In the rows, zero is written as 128.
A single turn carries every row of the set below to another of its rows. Some are shown first; where does it send the rows asked next?
pof: [142 163 103 122 104 127 132 153 127 112 152 122 112 103 148 127 136 139
 106 144 139 110 120]
kade: [130 137 134 133 118 120 104 147 125 139 129 126 113 108 111 161  94 134
 166 144 141 172 103]
sozed: [132 158 125 129 143 134 111 171 129 124 154 123  89  89 128 146 131 122
 144 128 120 120 120]
dasa: [131 138 117 118 128 141 110 137  97 115 138 107 112 142 150 124 114 128
 117 124 158 163 116]
Faz: [140 123 112 136 127 131  83 156 137 143 131 124 130 125  97 150 105 131
 166 137 144 148 108]
nelik: [130 133 137 127 121 115 101 146 123 140 133 129 112 108 102 158  97 131
 157 146 150 164  97]
votur: [164 151 101 128 121 121 129 153 125 122 154 109 123 111 144 121 139 140
  98 150 128 118 121]
gavuv: [122 112 155 136 110 113 106 160 130 138 126 125 129 133 117 148 105 120
 159 149 147 151 109]
Ket: [137 107 147 133 136 131  93 154 130 136 125 111 121 106 130 145 117 129
 167 139 138 157 123]
lovu: [111 157 146 137 111 114 135 174 124 130 150 129 106 114 123 147 121 107
 128 154 131 120 113]
Dafud: [126 125 129 125 124 136  87 161 137 122 131 134 113 119 123 157 114 130
 176 120 141 142 116]
Togis: [130 154 105 144 124 125 107 181 142 131 149 130 124 133 106 140 126 111
 136 140 127 105 114]
Bod: [119 118 148 144 109 119 105 159 135 136 123 120 128 134 122 150 103 127
 164 147 140 156 114]
fabus: [146 156 116 131 113 113 130 156 129 117 157 120 116 132 145 123 136 140
  99 140 135 109 112]
pezo: [147 147 125 144 111 108 105 134 140 108 130 105 129 136 142 139 148 164
 111 145 138 119 135]
Zemuv: [149 163 113 128 123 118 131 149 135 129 162 114 101 105 143 118 129 151
  96 141 138 117 112]
Zugi: [116 146 112 123 117 150 103 137 115 126 143 108 109 144 144 118 107 130
 118 125 174 151 111]
nalus: [144 155 102 132 109 126 122 153 143 133 153 112 119 115 138 112 132 142
 100 149 144 102 119]
meb: [136 115 144 138 133 129  94 152 133 142 123 112 120 108 130 148 110 134
 169 136 131 163 124]
maz: [139 162 136 136 109 104 116 126 134 109 136 110 107 118 142 144 137 164
 108 146 148 127 126]
lar: [122 129 132 132 120 132  89 160 137 124 126 131 113 124 125 160 109 135
 176 125 134 151 119]
nalok: [128 140 101 119 120 156 102 133 108 126 139 100 114 126 146 117 110 128
 118 129 171 157 122]
keba: [127 135 103 124 117 152 106 139 106 116 135 102 124 145 151 122 116 120
 119 130 162 153 123]
pofut: [130 137 114 127 133 142 105 136 111 131 145  98 118 150 141 114 112 133
 114 125 165 156 111]
Sonu: [137 163 108 135  95 116 108 132 135 107 132 118 122 123 130 152 137 160
 112 151 151 115 128]
bezi: [159 157 109 138 120 115 106 126 131 108 133 109 114 106 139 146 144 166
 111 141 139 129 132]
pimok: [150 153 115 145 106 111 109 121 139 126 135 102 128 113 127 134 137 164
 103 158 152 128 129]
baz: [147 156 113 142 140 122 117 163 121 152 150 114 114  90 100 136 116 116
 121 157 124 140 109]
nipad: [136 127 114 144 122 127  84 155 143 143 123 120 133 128 104 151 103 134
 168 138 139 157 110]
fati: [138 130 134 146 135 127 112 173 138 149 140 100 125 110 127 123 140 108
 129 151 122 118 132]

Sonu turns into maz
votur turns into nalus
Where do these go?
Ket turns into Faz
lar turns into kade
pofut turns into keba
Togis turns into lovu

A single turn carries every row of the set below to another of its rows. Some are shown first; where does it send the rows asked next?
C: [122 152 160 136 130 142 167 137 161 112 115 137 120 126 125 134 132 110
 124]
G: [115 136 176 137 145 140 144 118 109 113 126 143 133 106 149 129 133 107
 133]
P: [104 119 137 151 144 112 127 138 152 111 116 146 115 123 133 110  77 121
 114]
R: [125 135 162 118 121 133 144 143 136 135 111 131 114 125 121 164 128 103
 147]
K: [110 134 147 123 181 134 137 112 166 124 127 108  99 110 155 121 105 117
 141]
V: [115 118 185 133 145 121 158 111 128 131 113 123 126 118 162 143 120  95
 122]
N: [128 110 130 115 147 134 148 129 143 115 142 157 101 121 145 118  88 115
 112]
S: [135 114 146 110 152 141 170 127 141 121 115 134  93 128 134 109  91  92
 151]
L: [112 129 149 146 120 137 146 124 145 141 118 145 118 118 131 162 122 112
 110]
Z: [ 85 114 154 139 157 132 132 135 129 117  98 112 113 108  96 144 105  86
 138]
J: [112 115 151 116 160 129 113 121 132 116 114 104  87 115 156 118 125 122
 148]
X: [103 118 168 135 165 123 133 158 159 104 104 121 117 115 103 123 104  94
 121]
E: [113 113 123 106 142 143 148 113 111 119 130 137  94 121 139 143  95 102
 142]
W: [126 134 182 124 160 127 144 133 133 135 137 140 145 106 150 149 112 102
 138]
U: [ 80 122 145 141 160 130 123 140 144  97 120 127 120 104 110 146 106 105
 105]
F: [110 120 140 137 171 140 108 115 140 137 128 134 100  96 144 115 112 125
 144]
Y: [ 91 125 129 128 142 112 120 125 114 107 114 120 108 128 129 148  79 115
 147]
D: [104 137 145 137 153 119 152 133 145 108  97 116 113 130 121 108  80  99
 162]

K turns into J
L turns into C
U turns into X
Where do these go?
S turns into E
D turns into Y
W turns into V

A single turn carries every row of the set below to another of its rows. Some are shown first; where does it send the rows asked next?
sopi: [119 138 138  85 117 148 146 118 175 106 140 137 110 140 107 135 133 119
 117 133 136 127 166 131 135 126 116 116 134 156 150 144 139 123 124]
ril: [110 120 109 134 141 123 166 134 164 141 131 110 123 135 116 133 115 112
 119 142 105 127 125 137 152 137 138 137 126 145 157 139 144 147 136]
pir: [136 133 146  87 124 139 154 112 175 106 141 122 120 142 120 137 134 118
 107 130 141 129 157 123 133 125 104 131 140 138 167 126 122 119 105]
Gav: [138 109 126 120 114 127 160 127 116 151 133 132 115 133 120 113 125 161
 147 138 133 126 130 109 110 127 155 125 110 125 143 151 136 126 150]
Lutem: [146  96 150  97 117 135 158 125 143 133 117 133 122 114 109 127 141 145
 117 151 151 132 156 137 110 120 140 139 138 129 135 114 148 119 147]
Pip: [150 126 168 112 146 119 155 122 112 110 117 129 105 125  94 119 144 136
 120 137 129 137 119 110 140 129 122 132 123 137 129 124 148 126 102]
turu: [138 103 106 123 125 161 123 124 146 109 132 108  99 124 162 125 119 108
 140 114 125 137 135 142 121 132 143 123 114 126 154 139 100 120 118]
posug: [132 143 142 119 147 130 162 117 114  99 134 124 105 120 117 112 118 101
 104  97 146 125 108 138 151 130 125 128 116 105 152 126 109 137 117]
Kaper: [128 100 107 136 121 149 113 103 140 108 126 120 100 128 156 125  99 104
 129 123 119 141 125 137 127 118 138 124 120 146 159 127 119 118 124]
Rolos: [146 143 171 110 140 130 147 130 119 111 122 131 106 117 104 118 135 130
 125 140 146 118 120 125 106 138 129 138 111 129 109 127 152 119 119]
raso: [117 105 102 124 122 115 160 137 164 130 132 128 123 132 125 131 119 121
 124 128 104 114 117 145 152 135 152 121 121 123 143 134 149 139 151]
ponan: [143 118 149 112 120 131 123 148 109 128 113 138 114 135 145 133 107 149
 145 124 152 128 131 129 124 136 146 134 118 125 112 124 109 114 121]
fona: [149  86 137 104 106 147 153 128 142 127 124 130 133 120 113 130 136 161
 114 149 143 125 140 136 120 137 124 133 142 153 152 115 155 125 117]
Deki: [125 143 139 128 121 143 149 107 120 104 135 132 117 121 108 109 103 104
  88  86 140 129 116 144 137 132 133 122 114 123 141 135 116 146 114]
tuto: [146 103 112 130 105 125 149 142 115 131 133 125 117 121 117  97 141 157
 130 133 106 138 121 114 114 139 159 119 113 131 136 141 124 134 129]
Dumir: [127 105 134 130 110 150 113 116 131 102 143 107  91 122 156 135 100 105
 132 123 121 126 127 131 119 123 143 129 123 128 150 150 107 118 130]
Tus: [117 147 139  83 125 132 150 130 158  96 136 125 126 143 123 139 131 112
  91 122 124 141 166 130 129 123 125 121 142 147 157 133 127 130 117]
Rak: [139 115 148 107 127 150 128 141  83 114 120 114 114 123 142 131 123 149
 134 131 139 135 144 145 137 141 143 134 123 129 127 129 106 127 107]
Tarem: [127 116  97 127 129 128 170 140 173 136 136 126 134 127 121 111 124 116
 128 133 112 116 120 125 144 148 134 126 118 128 162 123 141 147 136]
Lup: [130 140 152 122 135 126 143 119 120  96 141 138 120 123  93 111 104  95
 105 108 153 120 123 136 152 119 135 125 123 122 139 119 112 144 128]

pir turns into Tarem
Lup turns into sopi
Where do these go?
fona turns into tuto
Rolos turns into Lutem
Deki turns into Tus

A single turn carries every row of the set below to another of its rows. Some are shown first; where does it send the rows asked next?
bagun: [161  95 106 130 135 119 147 111 124 132 132 157 123 127]
Revod: [144 128 100 109 129 154 137 131 155 131 112 128 135 122]
varo: [131  78 119 138 109 114 128 130 129 115 153 145 127 148]
fif: [135 131 131 143 123 117 153 152 137 131 152 115 106 147]
rafe: [137 140 124 157 140 133 122 131 151 125 121 120 104 128]
mifer: [122 123 126 121 131 103 140 136 143 134 148 103 110 154]
mavo: [165 108 115 121 122 107 141 112 124 136 115 141 135 115]
ser: [141 100 132 143 104 108 127 123 119 133 126 133 128 155]
Lil: [129 130 130 121 113 103 144 155 145 122 151 102 120 131]
gobod: [127 119 115 129 131 114 141 158 136 112 163 106 118 153]
rivu: [144 124  99 117 135 162 142 131 155 133 119 139 127 127]
Tevob: [121 123 118 136 151 124 113 118 162 124 128 118 103 130]
Tuz: [172 109 104 133 126 117 140 128 109 117 123 140 143 126]
biman: [154  87  96 112 136 109 133 113 125 118 134 141 139 126]
zin: [140 119  92 108 139 156 134 130 154 127 119 130 134 131]
ziso: [121 115 125 126 124 111 151 147 153 126 167 120 104 136]
mopop: [135  88 121 129  97 104 121 138 126 108 142 129 143 137]
zivu: [130 124 105 142 140 130 110 149 150  93 141 112 123 121]
Vilat: [130  85 131 131 104 104 129 116 136 135 139 142 122 142]
Sovo: [121 112 110 138 146 130 119 135 167 106 149 128 106 117]
Non: [137 140 122 146 127 125 117 147 153 109 124 111 120 109]
Keled: [146 101 133 147  89 111 133 141 123 120 135 139 134 133]
lol: [162  95 102 121 120 114 143 129 127 112 139 150 140 105]
Mepa: [142 121  95 108 130 159 139 137 159 123 123 135 134 116]
vomu: [146 125  93 117 133 161 138 139 148 123 118 130 137 129]

zivu turns into Non
Lil turns into fif
Where do these go?
vomu turns into Revod
lol turns into Tuz
Vilat turns into varo

A single turn carries every row of the set below to another of its rows. Some are shown first; where does it send the rows asked next?
zez: [123 126 159 142 128 116 133 135 106 141 121 125 140 115 139 133 132 158
  99 111]
nir: [156 145 145 134 136 105 141 131 138 122 116 115 135 109 130 140 137 134
 109  96]
pivi: [146 143 139 156 142 112 132  96 137 123 123 138 132 142 106 138 140 139
 116 132]
Teke: [140 133 120 138 157 130 145 129 145 133 111 120 124 103 139 124 148 153
 147 131]
mol: [131 133 131 103 122 120 125 131 102 124 136  91 127 125 143 124 157 149
 116 123]
pabe: [110 131 138 121 116  95 118 128 123 130 133 130 115 116 151 115 133 156
 125 122]
gegu: [127 115 137 133 103 119 121 128 121 131 161 103 118 131 144 134 114 105
 138 123]
Rina: [135 113 140 140 137 148 133 124 132 137 125 165 133 104 136 149 110 142
 130 138]
dil: [150 136 142 121 122 138 122 154 129 122 135 132 119 109 115 111 114 133
 150 105]
kasam: [129 135 131 113 125 108 157 129 127 126 134 122 147 129 139 135 173 137
 111 140]
desud: [138 125 139 141 131 124 138 125 152 140 122 112 161 130 109 131 145 163
 127 130]
sop: [138 132 128 111 134 133 134 130 113 129 111 159 130 116 123 138 148  91
 129 134]
Kanef: [130 112 124 120 121 132 131 153 142 137 107 102 120 149 135 152 140 115
 110 144]
gib: [121 113 134 118 108 147 133 149 120 119 164 127 139 129 135 150 126 132
 130 153]
rol: [118 132 121 127 103 148 108 133 138 140 109  98 142 144 150 122 126 117
 124 122]
Fedus: [154 136 123 148 107 129 133 123 123 127 101 130 121 139 157 150 130 157
 137 131]
komem: [146 123 115 130 118 100 123 116 143 133 113  97 136 135 123 125 136 141
 117  97]
Datu: [109 116 127 122 120 139 124 127  92 143 125 164 122 144 132 131 129 121
 124 142]
Bimul: [121 129 119 113 143 111 134 123 132 134 173 140 127 129 113 129 127 117
 126 120]
Dak: [106 130 134 153 125 127 147 150 114 103 127 117 134 119 141 140 149 115
 114 131]
biku: [128 122 134 156 135 142 127 153 129 135 118 146 121 114 119 133 113 110
 150 132]
divo: [148 134 112 137 129 122 119 123 116 142 112 118 106 129 103 126 147 147
 157 124]
fup: [155 122 145 108 122 129 115 132 114 143 130 140 116 112 136 155 155 128
 147 142]
Pul: [138 105 139 119 107 122 142 108 115 112 122 128 106 113 127 121 113 117
 106 112]
topos: [136 115 115 159 136 120 136 118 101 134 109 121 134 139 102 138 143 116
 109 125]
Zul: [110 138 143 127 102 118 125 142 122 116 136 115 116 141 113 137 139 110
 112 104]
zukeg: [133 145 111 125 140 123 144 119 145 104 148 138 133 133 152 146 123 116
 124 139]
Pasi: [122 144 123 136 121 113 130 120 112 135 123 128 150 159 143 127 147 141
 105 104]
Daz: [153 128 120 133 142 126 106 121 103 151  97 128 126 127 133 115 109 125
 133 117]
dani: [120 116 132 110 113 150 124 106 146 132 133 137 122 124 147 131 128 116
 125 164]
mim: [101 123 122 137 133 118 143 126 159 120 147 109 126 128 124 133 111 123
 137 137]
Rizos: [155 113 113 137 130 144 122 119 132 153 134 125 139 121 142 107 109 140
 144 117]
Vodo: [147 133 132 115 129 122 121 124 139 130 117 163 113 128 123 146 100 113
 121 119]
gunur: [158 141 128 133 135 146 130 134 120 148 134 139 137 142 120 161 136 107
 145 125]
Tof: [149 143 107 140 131 127 133  96 141 132  98 137 130 121 139 120 149 133
 123 137]
Dadi: [136 124 111 131 131 128 144 137 129 133 131 145 128 145 135 141 125 180
 120 127]
veno: [128  99 118 110  95 123 142 105 131 143 128 140 133 136 142 140 115 124
 115 121]
vof: [115 104 150 119 115 123 138 126 131 131 154 132 142 149 116 151 110 134
 112 125]
Lekon: [110 140 118 130 135 126 113 147 102 139 124  97 122 139 147 142 148 122
 132 139]
zogik: [153 110 126 108 148 144 140 141 102 136 116 136 122 104 123 124 122 145
 125 125]
nugif: [110 141 134 126 112 118 128 129 142 109 134 108 109 147 112 151 149 129
 135 144]
Gud: [163 119 109 128 118 157 121 120 129 129 127 117 126 143 130 125 140 160
 133 142]
lamu: [124 129 132 136 112 144 119 107 119 134 130 143 106 159 113 129 104 107
 130 141]
vomo: [116 135 150 149 123 113 138 135 121 152 144 128 144 105 139 126 145 135
 146 122]
ras: [121 114 122 120  81 139 140 132 117 136 109 142 121 117 119 118 122 135
 116 137]
sepeg: [124 136 134 132 135 146 122 113 121 114 132 130 144 110 113  95 114 145
 131 119]
nekam: [142 119 146 141 169 124 125 110 127 123 127 105 141 129 126 137 141 112
 115 122]
puvi: [131 138 143 114 142 135 104 134 141 127 119 118 122 139  92 113 119 135
 130 130]

biku turns into Rizos
sop turns into dil
kasam turns into Zul
Where do these go?
zukeg turns into Pul
dani turns into Vodo
Bimul turns into ras

A single turn carries every row of the set below to another of its rows. Some are shown first; where does it send the rows asked next?
Mar: [157 117 127  94 123 125 132 114 111 137 110 125  98]
Tegom: [127 133 159 131 113 129 134 105 117 125  92 139 133]
lak: [140 111 125 119 118 147 130 103 168 123 132 109 128]
kofo: [111 112 151 114 107 122 130 109 122 117 122 144 131]
Biva: [146 118 142 129 119 148 110 116 143 146 149 120 132]
Kif: [107 134 154 130 114 132 132 103 119 107 109 133 134]
suduz: [126 148 117 141 133 118 131 137 136 103 109 120 113]
pap: [120 131 168 113 114 134 148 128 114 121 114 134 124]
Doniv: [123 144 113 139 130 113 132 130 126 101 111 128 109]
Noku: [160 146 120 105 124 120 125 124 113 119 128 133  95]
nesi: [103 117 150 120 125 131 150 111 124 117 108 140 127]
lorul: [112 126 158 131 121 143 130  92 126 128 105 140 129]
gufid: [135 132 106 145 133 130 118 133 145 122 142 114 116]
Vamug: [143 135 118 121 143 137 148 107 106 110 124 106  95]
kav: [115 139 131 155 128 130 128 129 147 116 113 116 133]
Por: [151 149 106 121 102 118 137 104 114 137 124 136 110]
bisa: [171 115 132 116 141 153 137 125 140 119 143 122 123]
futo: [117 123 146 140 137 146 151  95 111 115 108 110 123]
vez: [165 111 147 123 115 149 124 123 154 133 143 119 120]
Lekam: [114 125 133 158 127 129 124 124 143 116 113 121 136]
mopi: [157 150 116 116 128 128 132 105 112 120 107 137  92]
zedi: [157 158 106 122 120 125 131 112 113 116 124 121 102]
Miz: [162 155 122 114 108 126 146 113 123 123 120 135  94]
defil: [118 129 135 118 110 132 149  91 147 107  97 126 127]
vaf: [164 117 153 130 119 151 134 136 134 143 131 112 130]
kepek: [116 127 157 122 125 153 150 104 131 118 130 141 139]
Kap: [136 106 138 102 118 143 122 106 129 157 137 120 117]
dut: [155 110 137 134 127 147 110 122 144 123 142 107 133]
lovud: [118 130 166 122 103 137 144 105 132 119 112 143 126]
gurud: [126 140 115 142 134 130 120 138 150 117 136 113 118]
Murab: [170  98 132 128 115 132 118 122 139 132 129 119 130]
Kenu: [152 159 127 113 112 134 148 127 112 141 133 126 103]
megu: [138 113 131 134 143 157 134 106 128 129 146  96 118]
nimo: [157  98 131 133 134 147 132 125 148 139 132 113 129]
zago: [151 138 103 105 118 127 142 104 145 110 118 118 102]
tir: [147 150 100 118 125 126 152 113 118 133 124 130  99]
vuvep: [133 119 144 116 110 134 139  94 115 152  96 128 124]
kulu: [156 109 134 121 136 152 107 114 145 134 144 120 116]
nagu: [157 157 121 122 126 138 161 105 115 119 112 138 115]

mopi turns into lorul
kav turns into gurud
Kenu turns into pap
Where do these go?
megu turns into Vamug
Murab turns into Por
Kap turns into Mar
defil turns into lak
Biva turns into Noku
nimo turns into tir
Kif turns into dut
Lekam turns into gufid
kepek turns into bisa
vez turns into Miz

